arr =
[[122, 137, 122, 141, 139, 115, 127, 134],
 [134, 121, 130, 106, 130, 139, 142, 125],
 [129, 125, 131, 129, 121, 131, 123, 124],
 [126, 128, 131, 135, 125, 121, 121, 122]]
Indices start at 1.
(1, 1) = 122
(2, 7) = 142
(3, 3) = 131
(3, 2) = 125
(4, 5) = 125
(3, 4) = 129
(3, 1) = 129
(4, 4) = 135
(1, 7) = 127
(2, 4) = 106
(4, 7) = 121
(4, 3) = 131
(2, 3) = 130
(4, 2) = 128

W =
[[139 142 129 107 102 129 105 136 131]
 [113 134 133 119 141 136 140 118 134]
 [109 119 127 142 130 121 143 121 132]
 [108 140 131 141 132 135 138 127 139]
 [118 133 126 132 121 105 135 130 103]
 [126 117 148 124 136 123 129 139 118]
 [132 125 117 122 149 134 142 108 117]
 [108 140 131 141 132 135 138 128 139]
 [126 117 149 124 136 123 130 139 118]
 [136 121 135 141 118 139 119 117 137]
 [139 142 129 107 102 129 105 136 131]]
Indices start at 1.
row 1 col 1 = 139
row 8 col 5 = 132
row 10 col 4 = 141
row 4 col 9 = 139
row 4 col 8 = 127
row 1 col 7 = 105
row 9 col 5 = 136
row 2 col 4 = 119
row 5 col 6 = 105
row 4 col 3 = 131
row 9 col 4 = 124
row 10 col 9 = 137
row 2 col 8 = 118
row 1 col 8 = 136
row 8 col 8 = 128
row 4 col 2 = 140
row 8 col 6 = 135
row 7 col 3 = 117
row 2 col 6 = 136
row 10 col 8 = 117
row 2 col 1 = 113
row 6 col 6 = 123
row 7 col 5 = 149
row 3 col 3 = 127
row 6 col 4 = 124
row 5 col 1 = 118
row 10 col 7 = 119
row 11 col 2 = 142
row 11 col 1 = 139
row 7 col 4 = 122

A =
[[118 139 135 136 125 134 149 142 134 133 151 117 121]
 [118 126 140 144 142 134 134 124 138 130 109 149 135]
 [117 127 141 145 141 135 131 124 136 131 111 150 135]
 [114 147 138 145 136 149 138 121 123 137 117 130 129]]
Indices start at 1.
(1, 1)	118
(3, 5)	141
(4, 5)	136
(1, 11)	151
(4, 1)	114
(4, 2)	147
(3, 12)	150
(2, 11)	109
(1, 4)	136
(4, 4)	145
(2, 3)	140
(4, 6)	149
(3, 4)	145
(1, 3)	135
(3, 7)	131

X = ((123, 130, 102, 113, 136, 151, 118, 148, 119, 101, 140), (106, 114, 102, 131, 100, 107, 132, 143, 139, 136, 121), (148, 126, 151, 106, 151, 114, 151, 145, 148, 109, 141), (140, 107, 124, 140, 123, 117, 122, 151, 113, 146, 105), (121, 138, 123, 149, 146, 138, 115, 101, 131, 119, 113), (133, 102, 100, 143, 128, 100, 118, 126, 99, 152, 99), (121, 132, 125, 126, 151, 120, 121, 139, 152, 151, 132), (138, 122, 111, 119, 141, 126, 147, 126, 113, 124, 127), (155, 119, 123, 138, 151, 114, 153, 124, 146, 128, 104), (106, 130, 150, 125, 130, 108, 102, 111, 105, 151, 113), (131, 123, 153, 131, 150, 150, 146, 151, 124, 116, 118), (106, 124, 123, 114, 104, 103, 122, 125, 102, 105, 151), (139, 131, 141, 115, 107, 131, 121, 137, 122, 122, 109), (155, 142, 121, 118, 133, 130, 103, 106, 100, 125, 109))
Indices start at 1.
(1, 1) => 123
(9, 3) => 123
(13, 11) => 109
(2, 6) => 107
(4, 1) => 140
(12, 3) => 123
(11, 3) => 153
(7, 10) => 151
(2, 4) => 131
(6, 11) => 99
(7, 7) => 121
(13, 7) => 121
(9, 7) => 153
(10, 10) => 151
(9, 4) => 138
(2, 9) => 139
(7, 1) => 121
(11, 5) => 150
(4, 11) => 105
(3, 6) => 114
(7, 9) => 152
(7, 4) => 126
(1, 7) => 118
(11, 6) => 150
(13, 3) => 141
(3, 4) => 106
(5, 10) => 119
(12, 5) => 104
(14, 1) => 155
(8, 1) => 138
(1, 2) => 130
(14, 2) => 142
(13, 2) => 131
(8, 3) => 111

grid =
128	128	128	128	129
119	132	125	119	128
116	133	125	116	129
127	128	128	127	128
117	132	124	117	130
120	132	153	120	118
Indices start at 1.
(1, 1): 128
(2, 5): 128
(4, 5): 128
(5, 5): 130
(6, 4): 120
(6, 2): 132
(3, 4): 116
(2, 4): 119
(1, 4): 128
(4, 3): 128
